Each path is a new rotation, seen through one point. The rows after it are directions, each followed by how far the rotation turns it, in degrees each step (0 if it stays put).
Each turn is a multiple of 5 degrees from 10 to 175, or 0.
Each row of a path follows its step; steps can be skipped.
path 1
step 1: [  0   0  11 -10   9  -8   8 -10   7  10  -6  17   7  -1 -10  12 -13 -22
   9   2  -2  -7  12  -8  19 -11   8   1  20   1 -19   0 -22  17   4   5
  27   8   9  -4  -2   0   7 -11  16]
step 5: [-28  15  -4   2   9 -17   5   1   1  -2   4  14   0 -23  -7  -5   9   5
  21   6 -15   5   8  -6  27   9  18  -9   7 -11   2  -8   1   0   1  -4
   9  20   6  11  -6  -7  11 -15   0]
step 6: [  4  16   0  -3  -6 -11   4 -11  10   2  -2  17  -5   0  -8 -17  11  -5
  -3  10   9  -6  42  11  -1  -1   0 -25  12  -4   2 -13  -4  24 -11   4
   0   6  -1   0  -5 -12   3 -15   4]
step 7: [ -1  -3   0   3  18  -9  15   3  30  10  -2  22  -2  -1   0  23  14   6
   9 -17  -7   6  19  17   5  -4   5   2  12 -12 -10   4  -4  20  -2  -8
  11  -4   7   0   0  -9  22   8  -2]
step 9: [-12  22  -4  11  22 -14  11   1   2  12  -1   8  -5   7   3   2   2  17
  10  10  12  -7  -1 -17  14  14  11  -3   0  -6  -1   9  -5  -6 -20  -3
  22 -14  -4 -11  -7 -20   8  19  13]
step 10: [ -6  24  20   6  -6 -10   2 -14  25  -3 -14  -5   3  -9 -10 -16  -8   9
  -2  -9  -1  -6  13 -10   6  14  -9  -1   5  -2  -1   5   2  -7  -4  19
  26   4   2  14 -28 -11   4  -9   7]
step 13: [ 18   8   7   3  18  10  26   9   0  -3  13  16   5  -7  -6  -4  12  11
  22  -3   7  -9   6  -2  -2  -6  -4   2  18  -8  -2  -7  -7  13  -4   6
   4 -16  -2  -1   7 -33  15 -13   2]
step 14: [ -9  -5  -1  13  13 -13   7  -4  31   9 -14  -2   3   8 -26  -8  19  -8
   7  -5  10   5 -19   0   7  11   7   0   9  -3  11  -2 -26   3  -8   1
   4  -9   2   1  -4 -18  12 -17   7]
step 15: [ -2   8  -6   9  12 -13  -8  -1  17 -10   4  10  18  -2   5  -7  14   8
   4  13 -10  -6   8  -1  -5  23  11 -17   1  -2 -14  -3  -2 -14 -18   8
   7 -13  17  16   5 -31  -8  -1   8]
step 16: [ -6  29   5   7   5 -14  -8  -4  19  -1 -13   7 -11 -10 -10  -8  -2  19
   6 -10   0  20   6   0  10  11 -10 -13   4 -18   5 -10 -15   9 -13   6
 -16   1   9   9  -8  -9  -4  25   5]
step 17: [ 17  10  20   7  17 -10  -5 -20  -3 -12   7   5  -6   6 -14   8   5  25
  10 -11 -21  -3  18   4   4   9   4 -11   5   7 -10 -15  -3   5   9   3
   9   1  15 -16 -22 -15   1  -5  -6]
[-3 -1  3  3  5  2  2  2 -1 -4  2 -1 -6  0 -8 -6 -4 -7  3 -2  1 -6  1 -1
  6 -1 -1 -2  1  6 -2  5  3 -4 -5 -4 -2  3 -1 -4  0 -3  1 -2  0] : 85
[-4  5 -2 -1 -2  1 -3 -5 -6  0  1  1 -2 -4 -2  3 -3 -1 -3  3 -4  2  5  0
  4  0 -1  1  7  3 -3 -2  1  4 -4  1 -6 -2  6  5 -7  4 -1 -1 -8] : 65
[ 0 -4  1  5  1 -2 -1 -2  3 -3  1 -7  3  1  0  5 -1 -4  1 -5 -2  3 -3 -1
 -3  2  0  3  5  4  2  3 -2  6  3  5  4  8  5 -4  1 -3  1 -1 -8] : 110
[ 1 -3 -4  6  3 -1  2  5  0  6 -6 -1 -6 -7 -3  0  0  3  1  4  2  3  0  0
 -5  3  3  8  0 -5 -3  0  2  0 -5  0 -3  5  1 -4 -1  4  4  4  0] : 160
[ -1  -3   1   5   2  -1  -4   2   1   2  -1  -3  -2  -2   3   0  -2   2
  -4   3   2   0  -3  -2   5   3  -6   4  -1  -1   6   1   1  -2  -4  -3
   5  -4   8   3  -2  -6 -10   3   2] : 60
path 2
step 0: [ 13  17  14  -2 -16 -20  -3   1  -7  10  10  23  -3   7   1  -6   4  33
  -2   2  12  18   6  12 -10  -4 -17 -12 -17 -12  -4  10   3  -3  -7  -3
  -5 -20   0  10  -8  24  -5  11   4]
step 2: [ -8 -14  -3   5 -15  11 -14   0 -18 -22   8  13  -6 -17   7   4  26 -16
 -23  11  -4  -6  -8  -9   9  11  -8   5 -18  21  -6  -5  17 -22   7 -10
   0  -6  -3  11   9  -8   1  -5  -4]
step 3: [  5  -6 -14   1  -1   7   7  -1 -23  -7 -20   7   0  29 -12  -3  18  11
 -10   6  -5  10   2   5  13  22 -32  -8 -12  -9  -4  -1   1   3 -11   4
  -9 -15   5  -8  19   3 -10  -7  13]
step 4: [ 20   3  -2   5  23  19  -2   3 -24  20  -4   3 -19   2 -21 -10 -20  18
   1 -12   2  -2   7  -2  12  14  -2 -10   4   0   6 -10 -21 -11  -4 -22
   5 -14  -5   7   7  -3  -2   3 -14]
step 6: [-20  -7  13   1   7 -16  -9  15  -9  -7  11  14  -5   8  11  -4   9   6
   1   8  15  25 -11 -14   8  -5 -16 -20   2 -15 -21  10  -9  -8  -9   1
  -5  -3   8   4   7 -10  -3  17  31]
step 13: [-13  -2   3   7 -14 -11 -10   5 -18 -10  21  29 -12   6 -12  -7  -3  -7
  -3   1  -1   5   4   5 -17  18 -11  -6 -10  14  -3  12   1  15 -11 -25
  -6 -13 -11  12  12  14  13  -6  19]
step 14: [ -3   1 -11   8  13   5 -10  20  -2 -14   7  15  -4  -3 -25 -17   6   1
 -17  -5   2  15 -12 -13   7  15   0   0  -7 -15   4   8   0 -13   4 -16
   8  12  10  -2  23 -18 -23  -5  17]
step 15: [ 28   0 -20  -4   8   7  -9  -8 -12   0 -19  20  -6 -12  15  -5  17  10
   2  19   2   2   1  -2  21  17   8 -10 -14  -3   0  -2  -1 -25   4  -9
   8 -17  16  16 -12  -5 -11   1   1]
step 16: [ 18  15  11 -22 -14 -22   6 -11 -17  10  -7  14 -31  12   1 -12   5  10
  -7   3  15   8  10  14  10   0 -23 -17   0  -5   4   3  -2  -2   2  -3
 -12 -17 -11  -5   3   8  -1  12   3]
step 18: [  0 -29   0  18 -14  20 -20  -4 -10 -18  14   3  -1  -4   6   3   5  -5
 -19  21  -4   6 -10   0  -6  11  -9  -1 -13  14 -24  -5   6 -20 -16 -10
  -6  -8  -2  11 -11   5  -1  16   8]
step 20: [  8  15  -4   4  20  -3   1   2 -26   8   6   9  -1  -7 -18  -5  -5  19
  -2  -8   3  14  11  -4   4  17   6  -3  -3   1   4   0  -5  -7   9 -24
  21 -12  -3  35   8  -1   1 -21 -11]
[-1 -1  2  2 -3 -4 -4 -3 -3 -2  0  3  3  1 11 -5  2  4 -1  2  0 -2 10 -3
  1  2 -3 -2  7 -1  0  1  2  1 -2 -1 -2  3  4 -4  2 -3  4 -4 -3] : 110
[ 3 -4 -2  4  2  4 -4 -3 -5 -3 -4  1  2 -2  1  1 -6 -4  0  3  6 -7 -2  1
  0 -5  3 -6  1  3  1  3  4  0  6 -3  1  1  2  7  1  6  4  1 -2] : 135
[ 3  6 -5 -9  5  5 -2 -4 -1  4 -1  0  2 -4 -1 -1 -2 -2 -3  1 -1 -2  7 -1
  3  7  1 -1 -3 -3 -2  1 -4  0  1  3 -4  6  0  2  4  3 -2 -3  3] : 65
[-1  1  5  1  8 -4  1  4 -3 -2 -9  1  4  1 -1 -3 -4  0 -2 -8  2  0 -1 -6
  1  0  2 -2 -1  5 -5  1 -1  0 -4  5  0  2  2  2 -5 -5 -5 -2 -2] : 135
[  2  -2   6   1   1   8   1  -3   3   3  -1  -2   1  -2   3   0   2   3
   4   0  -2   2   0  -1   3   1  10   0   0   2  -4  -1  -3   2  -1  -5
   4  -4  -2   5   4 -10   4   1   0] : 135
[-3 -7  1  2 -5 -2  1  3 -6  4  4  0  1 -1  0 -1  1 -8 -4 -3 -1  0  4 -3
 -3 -2  9 -1 -4 -1  3  4 -3 -4 -4  2  0  5  0 -2  3 -1  2  3  4] : 90
[-5 -5 -3  3  0  5  6  1 -2  2  1  1 -1  5 -1  2 -4 -1  5  1 -6  3  2 -9
 -2  0 -7 -1  1  4 -1 -3 -6 -2  2  2  3  1 -2  3  4  3  1 -6 -4] : 45
[ 2 -4 -6 -2  3 -1 -4  2  5 -2 -6  4  1 -2 -1 -2  3 -2  0  3 -2  2  1 -2
 -6 -2  2  5  2 -1 -2 -8  0 -7 -1 -4 -6  4 -2  0  0 -2  3  7 -7] : 110
path 3
step 0: [ -4   1 -13  12  -2 -12  20 -12  25   6   7  -1  -7 -10 -21  -8  24 -11
  11   9  -2   2  -5  -2  -7 -18  27  -6  21   1  -7  -2 -21 -13  -6   5
  -6  17  10   2  -1   5   7   1   8]
step 1: [  6  15   2  21  -5   2 -34   5  -4   8  11   7   1   3  15  -5   6   3
   6   1   1 -35   6   1  15  26   2  -5   4 -13   1   8 -13 -10  -1 -18
   4   5   6  -4  10  -7  19   7   1]
step 3: [-17  -8  -2 -12 -16  35  -4  -9   3  -5  -9 -16 -11  19  -8  -9 -18  -9
  -5  10  -6  -8   6  -6  10   2 -13 -10 -11   2   4   8  -4   5 -17  11
  17   7 -19   3   3  -2  23  -1  -2]
step 4: [ -2  -9  -8 -10  16 -15  25  12   4  -8  16  11   7 -24  -3   0 -19  -5
  -8   9  -1   8  -7  -3  14 -11  15   3   6 -17  11  -6   6 -15  -4   4
  -1 -15 -15   5   7   9  20  20   2]
step 6: [ -1 -10  -3  15   6  16  11  21  -6  11   0  22  -6   5 -10  17  -2  -6
  -4   3  -9   7  16  15 -12  10   7   6   4   3  -8 -12  -6   1  22 -23
   2  18  -4  11   2  -5 -17  28  -5]
step 10: [  1  -6  13  16  10 -22  11  12 -14 -14   7 -11   2 -10 -10  29  11 -10
  17 -24 -15  18  11  -4 -16  13   5  -5  -5   3   8   0  -4   6   8   8
  -5   5   0  -4  -8  11  -4  -2  18]
step 13: [  4  -9  -3 -11  12  25 -10 -11  -7  -5 -12  -3  15   6  25 -19   3   1
  -4  -3  -8 -15 -22 -15   3  -1   3 -12  -1  -2 -14  -2  -1  -4  -2  15
  -1  -8   6   2  -4  16 -19 -22  22]
step 14: [  1 -10  -7  18   5  17  18  15 -12 -10  -9   0 -14   5 -26   5  -6  -2
   0  -8  -7  11   3  -3   5 -12  -3   0  -5 -17  -4  21   8 -19 -10 -14
   2   8   7   2 -28  11  18 -12  -3]
step 15: [-13   0  16   8   0  -6  -9  13  -1 -18   5   1  -5 -17  -9 -10  -8   2
  14 -10   8 -26  -8 -29  -2  -9  15  -5   5  -1  10 -27  11   3 -18   3
   8 -13   8  13   8 -19  -1   0  -7]
step 19: [  0 -38   8   2 -21  -2  -9 -13   1  10  -6  -1 -21   5   3  -7  -9   2
   9  13 -14  -9  -2  -7 -12 -14   5 -21  -8 -15  -1  10  15   4 -17  12
  -5  -1  -1  -3  20  -3   9  11 -10]
step 20: [ -9   6  -2  -9  -1 -18  -2  28   4   9  22  -7 -10  -7  -4 -10 -28   4
   5   2  -5  19   7  14  -1   8   2  -2 -21  -1   1 -11 -17  -3  13  -3
  13 -19   5   8  -3   7  22  10   1]
[ 0  2 -1  0  2 -2  0  3  0 -2 -1 -6  3 -3 -5  4  0 -2 -1 -2 -2 -2 -3 -1
  6 -7  0 -1  8  1 -1  2  0  2 -6  1 -4  9 -7  3  0 -2  6 -1 -4] : 100
[ 5 -2 -8  7 -1  2 -2 -1  0  3  1 -3  7  5  6  1  6 -5  0  2 -4 -2 -2  3
 -2 -5 -4  2  3  4  2 -2 -2  0  0 -6  0  0  5  0  5  0 -1  2 -2] : 65
[  0   2   2  -2   4  -3  -1   3  -3  -4   6   1  -2  -4   3  -1   0  -1
  -5   1  -3  -2  -1  -5  -5   3   0   9  -2   0   3   3  -4   0   1  -4
  -1  -3   0   5   3   4   3  -4 -10] : 135
[ 0  0  2  2 -1  2  6  0 -1  7 -3  5  0 -5 -4 -4  6  2  4  0  2 -3  2 -4
  5  3 -2  0  5  3  5  0 -4  8 -3 -5 -1 -2  6 -1 -5 -1 -1 -2 -2] : 45
[-1  1  6  5 -1 -3 -1  7 -1  1 -4  3 -4  5  6  4 -2 -2 13 -3  1 -1  1  2
 -2 -2  2 -1  3 -5 -3  3  1  2  1  1  1  1  3  6  1  2  1  1 -4] : 80
[ 0  0 -3  1  5  4 -7  3  2 -1 -1  4 -4 -5 -1  3 -1  4 -4  0  2  0  7  6
  5 -2 -3 -3  1 -4  3  0  5 -2  3 -5  0 -3  5  1  0 -1  7  5 -2] : 135
[-4  1  0  5  4  7  3 -2  4 -4 -1 -1  5  0  3  2 -4 -7  2  5  1 -3  2 -1
  7  3  6  6 -4 -2 -2  0  3  1 -4 -2  0 -3  0  1 -4  2  2 -3  3] : 35
